(in the rows, 128 means zero)
Y: 3 groups of rows, each row roughly a mix of its group's hidden directions:
Y (107 x 11):
[[117  92  93  82 133 141 140 153 141 120 110]
 [173 118 113 104 120 120 172 123  93 135 129]
 [133 156 128 132 117 109 167  98  89 136  97]
 [114 143 130 192 107 145 105 114 128 115 142]
 [124 149 144 101 140 127  86 160 132 126 171]
 [113 131 111 167 135  88  90 147 140 128 155]
 [137 151 162 119 117  83 107 130 104 165 125]
 [125  96 100 116 150 142 136 117 155 136  76]
 [171 111 123 122 134 126 148 131 134 133  68]
 [112 111 116 125 138 163  90 160 161 100 130]
 [151 136 129 109 117 118 179 101  92 147 116]
 [133 140 154 109 145  97  76 156 136 136 141]
 [118  95 147 153  94 175 126 129 144 106 127]
 [ 87 130 100 157 131 148  87 130 136 100 123]
 [127 119  89  85 133 122 163 122 109 120  96]
 [ 68 130 128 156 130 140  99 123 146 113 145]
 [ 93 158 132 100 148 129  87 136 163 130 129]
 [151 165 154 121 120  99 145 106  92 150 141]
 [ 98 124 144 183 132 137 104 118 161 122 115]
 [128  79 123 122 150 113 132 143 155 139  82]
 [ 98 128 144 162 139 140  87 132 172 119 127]
 [148 164 176 135 138 106 118 124  95 143 141]
 [105 166 159 163 132 131  92 119 148 140 112]
 [ 95 177 152 156 117 121 117 116 102 130 110]
 [134  88  90 107 117 130 168 125 151 134 108]
 [115 106  95 118 154 156 100 131 175 124 131]
 [150 112 138 112 128  99 163 117 113 157  84]
 [135 155 120  87 128 102 163 117  88 141 129]
 [127 139 192 145 135 146  96 134 133 119 146]
 [102  97 117 160 118 152  96 142 160 103 124]
 [132 172 162 142 139 112 122 108  83 136 136]
 [135 137  89  77 120 126 158 121 105 108 137]
 [109 103 102 159 116 168 145 114 149 107 103]
 [162 131 170  91 130 124 162 129 134 154 141]
 [139 107  76  91 130 139 140 142 110 104 145]
 [119  82 113 155 128 150 145 124 157 124  89]
 [129 167 172 136 145 123  88 138 112 126 149]
 [128 147 169 159 113 153 111 110  88 116 119]
 [127 113 144 134 131 140  86 155 155 122 177]
 [106 105  85 108 139 145 112 142 149  97 156]
 [126  85  82 118 120 123 160 126 155 129 110]
 [105 174 158 160 114 122 111 123  96 132 113]
 [125  83 108 103 151 134 122 159 162 117 108]
 [150 143 125  73 123 108 154 131  93 142 121]
 [140  91 127 121 137 108 161 123 132 150  77]
 [116  89 127 147 143 126  89 154 169 123 117]
 [112 155 180 162 120 121 101 134 130 141 107]
 [121  87  84 112 124 135 159 125 155 123 105]
 [116 106 120 103 150 149  99 172 156 116 145]
 [108 115 140 157 128 143  80 152 159 109 144]
 [117 171 153 147 120 126  86 128 121 127 166]
 [134 136 154 150 135 144  73 147 158 133 149]
 [120 124 146 190 128 136  92 126 151 120 131]
 [133 121  95  76 131 121 164 138 117 123  98]
 [129  78  88 118 117 131 149 139 161 125 111]
 [131 144 149 101 139 100  86 158 125 139 163]
 [106 103 113 148 127 165  99 145 164 103 113]
 [150 151 134 105 129 112 170 103  88 148 120]
 [157 107 159 155  78 139 143 134 132 146 138]
 [112 130  93 176 127  89 100 136 126 131 139]
 [133 167 160 168 112 111 121 104 103 147 132]
 [168  81 131 117 137 136 113 159 160 124 136]
 [149 156 132 103 133 111 166 106  87 149 123]
 [153 154 149 107 128  95 154 114  91 155 126]
 [128 127 106 149  93 143 157  97  88 129 103]
 [131 136 149 102 151  97  79 161 139 133 132]
 [116 143 148 153 146 140  88 122 175 143 109]
 [155 157 154 102 136  88 133 127  97 151 141]
 [105 118 128 174 129 149  87 138 160 111 131]
 [125  77 109 140 134 145 151 129 156 125  89]
 [135 126 106 146 132 131 159  96 118 132  70]
 [145 148 124 123 114 124 119 133  91 110 187]
 [141 125 125 142 107 114 171  92 106 142  90]
 [128  85  97 111 122 141 131 150 177 124 117]
 [127  90 117 152 124 141 156 112 144 129  76]
 [124 135  88  78 165 112 134 137 145 130 120]
 [184  91 141 151 116 128 131 143 107 117 141]
 [132 163 151 111 125 104  90 142 113 138 169]
 [133  87 112 109 120 141 126 158 181 125 131]
 [150 101 165 134 127 101 140 142 166 149 155]
 [111 105 160 161  98 168 129 120 138 106 142]
 [168 137 172 136  95 124 138 137 115 157 147]
 [104 168 135 153 112 120 137 103  78 128 122]
 [137 144 150  94 140  95 101 153 120 146 165]
 [151 150 152  90 139  87 131 136 102 153 134]
 [125  86 138 125 158 119 107 159 165 136 101]
 [113 100 120 102 150 131  93 169 161 121 131]
 [168 112 167 152 128 125  89 152 142 123 129]
 [145  93  93 108 132 128 172 125 129 122  94]
 [109 158 132 126 165 112  78 148 138 121 149]
 [115 139  81 141 117 139 163 105  93 112 141]
 [120 174 150 141 114 128  92 128 113 127 170]
 [127 113  80 119  88 156 155 123 115 126 110]
 [116  92 107 147 122 156 155 118 145 122  83]
 [137 133 115 138  96 136 168  96  86 139 109]
 [161 138 152 171 116 121 148 108 106 144  97]
 [120 157 168 159 127 129  82 133 140 138 148]
 [129 108  90  76 131 130 156 144 110 124 109]
 [136 168 172 149 130 122 115 114  87 135 140]
 [176 112 132 140 134 128 144 128 142 139  73]
 [159  82 134 105 142 131 118 157 164 130 115]
 [135 127 104 101 124 139 108 152 101 107 180]
 [ 84 158 140 109 133 111 139 116 134 145  83]
 [139 136 117 136  97 134 166  98  81 137 109]
 [147 139  94  68 143 119 146 139 127 142 115]
 [138 155 144 117 124 103 101 135 116 134 187]
 [132 116  79  90 130 140 131 145 109 104 156]]

one row of each group, then the others: which group is each in?
[135 105 105 119 125 143 186 109 122 128  95] -> <57>
[118 157 169 168 121 134 111 109  94 122 142] -> <68>
[131 163 164 149 104 109 128 125  88 127 156] -> <114>

[125  80 130 132 153 123 113 158 163 135  98] -> <57>
[145 125  85 100 134  88 164 128 122 149 125] -> <68>
[146 163 158 105 133  94 119 132 101 151 156] -> <57>
[149 134 129 136 108 112 173 109  76 128 121] -> <114>
[123  80 124 154  88 157 133 135 154 116 127] -> <68>
[105  95  80 109 140 136 134 135 162 110 112] -> <68>
[142 149 138 130 113 126 107 140 100 115 189] -> <114>
[155 130 185 107 125 133 160 121 134 149 144] -> <68>
[167 132 161 180 125 136 105 124 134 141 120] -> <114>
[ 92 134 144 171 134 129 108 117 160 119  93] -> <114>
[184 133 135 105 123 116 156 128 105 150 104] -> <114>
